In the data rows, zero lies at 4.5, halfway between 4 and 5.
Here is a table of points, one per row:
[2 5 4 4 6 2 3 0 6 3 2 6 2 4 6 5 1 2 3 9 4 3 2 4 4 9 3 7 1 2 2 5 8 4 4 6]
[6 4 6 4 5 6 4 6 6 3 5 4 3 4 5 6 6 6 5 5 4 4 3 5 3 3 4 4 6 6 3 2 5 4 4 5]
[2 3 4 5 6 4 4 6 4 5 4 5 5 5 5 3 2 1 4 5 3 5 4 3 3 5 5 5 2 5 5 4 6 3 4 6]
[4 4 4 4 8 3 6 6 3 4 5 5 6 2 9 5 3 4 3 6 2 3 5 5 6 5 2 6 3 2 4 5 3 4 4 1]
[3 3 7 2 4 2 6 0 4 3 3 3 2 6 7 6 5 6 5 6 6 6 6 6 5 8 6 7 3 5 7 3 7 9 5 4]
[9 5 5 3 3 5 5 3 3 6 4 2 4 5 3 7 7 6 6 1 6 6 5 4 4 7 7 5 4 5 7 2 4 9 5 2]
[8 4 3 3 5 5 2 2 9 6 2 7 2 5 4 5 1 1 3 9 9 3 4 4 4 4 2 2 3 8 3 4 9 1 3 3]
[4 3 3 7 6 8 5 8 4 3 3 1 3 4 7 5 1 1 6 6 2 3 5 5 3 7 4 7 3 4 5 4 7 6 2 4]
[6 6 7 3 3 6 5 1 6 1 7 3 4 9 4 5 8 9 2 2 6 4 7 3 3 3 7 1 7 6 9 2 7 5 6 4]
[1 3 5 4 4 5 2 6 5 3 4 3 2 5 4 6 3 5 3 5 1 2 5 5 4 7 3 6 3 4 6 5 5 3 3 4]
[5 4 4 3 5 1 7 0 5 3 7 1 7 2 4 3 3 6 4 6 7 6 4 3 5 6 5 1 4 6 8 4 7 5 4 5]
[6 6 6 5 4 1 5 0 5 4 6 5 7 5 5 6 6 6 6 5 7 7 6 6 3 5 6 5 5 4 4 2 2 5 7 6]
[1 3 4 3 6 6 4 6 6 4 2 7 4 4 5 5 4 3 1 8 5 3 1 3 7 5 2 7 1 3 3 5 4 3 2 6]
[1 5 6 5 6 4 2 5 2 2 5 5 2 0 5 4 2 4 5 5 1 4 5 4 3 3 3 6 9 3 4 9 5 4 7 5]
[9 6 5 6 4 5 4 7 2 4 8 4 5 2 3 5 7 6 8 3 4 3 7 2 5 0 7 4 7 6 5 4 0 4 5 5]
[5 4 5 4 9 0 9 9 2 4 6 1 7 0 4 6 6 3 5 2 0 2 0 5 4 4 3 4 4 4 4 5 3 4 4 2]
[7 6 5 4 4 4 3 2 3 4 6 5 3 3 7 5 6 6 5 7 6 2 6 3 4 4 3 7 6 5 5 6 4 4 3 2]
[6 3 5 6 5 3 3 5 4 4 5 3 4 6 2 5 0 4 6 4 5 6 5 5 4 4 6 2 8 2 6 4 3 4 6 6]
[5 0 1 7 4 5 4 9 5 9 2 7 3 0 0 6 3 4 9 5 7 6 0 7 6 0 4 5 4 5 0 5 2 0 5 6]
[3 6 4 4 2 5 5 0 5 2 3 6 3 8 7 7 8 9 1 6 6 4 1 7 7 3 3 5 6 2 4 7 5 7 4 8]
[9 4 4 3 4 4 7 7 4 5 5 3 8 3 4 5 4 7 4 3 5 3 3 6 3 2 4 3 2 5 1 5 3 3 4 3]
[2 4 5 5 5 8 3 3 2 5 5 8 4 4 8 5 3 0 3 9 4 3 7 7 3 6 2 9 5 3 2 7 7 3 2 3]
[7 6 5 6 6 4 5 6 3 4 5 6 3 5 6 2 6 5 4 4 6 2 7 5 3 4 2 9 3 5 3 5 5 3 4 3]
[3 6 4 7 6 2 5 9 1 4 5 4 8 0 5 3 5 3 5 4 0 2 3 1 5 4 7 6 3 5 2 4 2 3 7 7]
[0 5 4 3 4 4 6 3 6 5 4 3 8 6 4 3 5 6 4 5 4 4 4 2 7 7 6 4 3 5 7 5 5 6 5 4]
[4 3 6 4 5 7 4 5 4 3 5 4 4 4 4 6 4 6 6 5 4 5 5 4 5 4 5 4 4 5 5 5 6 3 4 4]
[9 6 3 5 3 6 5 6 4 7 9 5 7 7 3 4 9 6 8 0 7 7 9 7 5 0 7 3 7 9 3 4 2 4 7 3]
[7 6 8 3 6 6 7 6 6 5 7 2 5 9 1 5 8 4 7 2 4 5 3 3 2 4 8 2 4 5 5 0 0 5 6 5]
[0 1 3 8 5 9 2 9 5 6 4 8 2 0 5 2 1 0 6 5 0 2 1 6 6 4 3 9 5 2 3 8 4 3 4 8]
[2 4 4 7 4 4 3 3 7 3 2 5 4 5 5 1 3 3 1 4 4 5 5 2 3 3 3 7 3 1 5 6 5 4 4 7]
[7 6 4 5 2 3 3 4 6 5 5 4 7 1 4 5 2 3 8 6 7 6 4 3 4 5 5 1 5 3 5 5 5 1 5 5]
[4 5 4 4 6 5 5 0 3 4 3 7 4 9 4 2 4 5 3 4 7 6 4 7 4 6 3 6 3 4 4 4 6 6 3 3]
[4 7 3 3 1 5 2 3 5 5 6 6 6 6 4 6 9 7 4 1 5 5 7 5 6 6 6 8 5 3 4 4 1 6 6 5]
[5 6 5 2 2 7 3 0 7 7 5 7 5 9 2 3 7 8 4 1 8 7 7 5 4 4 5 2 5 6 6 3 4 6 5 4]
[6 5 7 5 2 7 2 4 7 4 6 6 5 5 3 7 6 4 8 2 5 4 7 4 2 5 9 4 5 6 4 3 2 6 7 4]
[5 4 4 4 5 7 6 4 4 5 2 4 5 9 5 4 5 3 4 5 4 3 5 5 4 5 4 6 5 7 5 4 7 7 2 2]
[4 3 4 5 4 4 4 5 6 6 2 4 3 4 3 5 3 5 5 3 3 5 1 7 7 5 6 4 2 5 4 5 4 5 2 8]
[7 6 4 4 2 2 6 3 4 6 5 4 3 4 3 4 5 9 4 3 6 6 6 5 8 2 5 4 7 4 6 7 5 7 5 4]
[3 5 5 6 4 3 5 0 3 4 4 6 2 4 4 4 3 3 5 6 4 5 3 4 5 3 4 3 6 6 2 6 6 6 8 4]
[6 2 5 2 3 6 5 6 7 6 5 4 6 5 3 4 5 6 6 1 5 6 2 6 6 5 6 3 7 3 5 4 4 4 5 5]
[7 1 6 3 4 4 3 2 7 4 5 3 4 3 4 3 2 4 7 3 6 7 6 4 4 6 6 2 7 5 7 5 5 4 5 4]
[4 8 5 3 5 1 5 1 3 5 3 2 6 2 5 6 4 5 1 7 4 3 3 3 8 7 3 2 4 6 6 4 5 5 2 3]
[5 6 5 7 7 1 4 2 3 2 5 3 5 3 5 2 2 2 4 7 3 4 8 0 1 7 5 4 4 6 7 2 5 4 3 6]
[5 5 2 8 5 5 7 9 3 6 5 5 5 4 5 4 7 3 5 1 6 2 5 6 5 5 4 7 4 6 2 4 2 5 4 5]
[8 4 5 4 5 4 4 5 4 6 5 4 6 2 3 6 6 6 7 4 6 7 5 6 3 3 6 0 7 5 4 3 2 4 5 5]
[4 5 5 4 5 7 4 4 5 5 3 5 3 7 4 4 4 4 2 4 4 5 6 3 2 4 6 3 5 5 5 4 5 7 5 6]
[2 7 5 5 3 7 4 2 6 3 3 6 4 7 7 4 6 3 0 6 6 3 3 5 4 4 4 5 3 3 1 4 5 3 4 6]
[4 4 5 1 4 8 6 4 6 4 4 5 4 8 4 5 7 6 2 4 4 5 7 6 6 4 4 5 6 5 7 5 5 7 4 3]
[5 4 3 6 5 3 6 0 1 2 4 3 4 0 8 4 4 2 2 9 3 6 4 5 2 6 3 5 6 4 3 8 7 5 6 7]
[4 8 2 6 3 8 3 4 4 4 4 5 5 8 5 1 4 5 3 3 4 4 8 4 4 4 4 5 4 4 3 5 4 5 6 4]
[4 3 5 4 3 5 6 7 5 7 5 2 8 6 3 6 6 4 8 4 7 8 4 4 5 6 6 2 4 5 4 2 4 4 4 3]
[3 3 3 7 8 0 8 9 5 7 4 4 5 0 4 3 2 2 6 5 4 4 1 3 5 6 3 5 2 3 4 4 4 3 4 5]
[3 3 8 3 6 5 7 8 6 4 4 5 4 9 5 4 5 5 2 3 4 6 5 6 3 4 1 6 4 4 7 4 2 3 1 3]
[1 8 6 5 6 4 3 2 4 5 5 6 0 3 6 5 1 2 4 9 1 5 3 2 5 5 2 5 4 3 6 5 5 3 4 5]
[6 2 2 7 5 4 4 9 7 7 3 4 5 3 3 6 3 4 6 7 4 6 2 6 5 3 3 3 4 5 3 4 8 4 4 5]
[2 3 5 3 4 1 2 2 4 4 3 5 5 5 6 3 1 5 3 4 6 3 7 2 4 7 5 1 4 3 6 5 7 4 5 5]
[1 3 3 7 3 7 3 1 3 3 2 4 3 8 4 4 3 7 3 4 5 7 4 6 6 3 6 5 6 3 4 9 5 5 3 6]
[2 6 4 4 3 5 6 6 1 4 5 6 5 4 4 5 7 6 4 4 3 3 5 5 8 3 4 5 4 5 6 6 3 7 4 2]
[9 4 5 2 3 3 5 8 5 6 7 2 7 3 3 5 7 6 6 0 5 5 5 5 3 4 7 0 8 4 6 4 5 4 6 4]
These points spread out most along one direction. Take the direction at right angles to it along which they spread out most. Go by this last direction. For each point below, how far along it does it lie, from 0 to 99? 50 is the average, and the first point above lies past it. One standard deviation of the points above along it is 16.
[3 3 3 7 8 0 8 9 5 7 4 4 5 0 4 3 2 2 6 5 4 4 1 3 5 6 3 5 2 3 4 4 4 3 4 5] 20
[1 5 6 5 6 4 2 5 2 2 5 5 2 0 5 4 2 4 5 5 1 4 5 4 3 3 3 6 9 3 4 9 5 4 7 5] 44
[3 5 5 6 4 3 5 0 3 4 4 6 2 4 4 4 3 3 5 6 4 5 3 4 5 3 4 3 6 6 2 6 6 6 8 4] 57
[4 7 3 3 1 5 2 3 5 5 6 6 6 6 4 6 9 7 4 1 5 5 7 5 6 6 6 8 5 3 4 4 1 6 6 5] 59
[8 4 3 3 5 5 2 2 9 6 2 7 2 5 4 5 1 1 3 9 9 3 4 4 4 4 2 2 3 8 3 4 9 1 3 3] 61
[4 3 4 5 4 4 4 5 6 6 2 4 3 4 3 5 3 5 5 3 3 5 1 7 7 5 6 4 2 5 4 5 4 5 2 8] 42
[6 4 6 4 5 6 4 6 6 3 5 4 3 4 5 6 6 6 5 5 4 4 3 5 3 3 4 4 6 6 3 2 5 4 4 5] 45
[4 3 6 4 5 7 4 5 4 3 5 4 4 4 4 6 4 6 6 5 4 5 5 4 5 4 5 4 4 5 5 5 6 3 4 4] 49
[6 5 7 5 2 7 2 4 7 4 6 6 5 5 3 7 6 4 8 2 5 4 7 4 2 5 9 4 5 6 4 3 2 6 7 4] 48
[2 7 5 5 3 7 4 2 6 3 3 6 4 7 7 4 6 3 0 6 6 3 3 5 4 4 4 5 3 3 1 4 5 3 4 6] 68
[5 6 5 2 2 7 3 0 7 7 5 7 5 9 2 3 7 8 4 1 8 7 7 5 4 4 5 2 5 6 6 3 4 6 5 4] 73
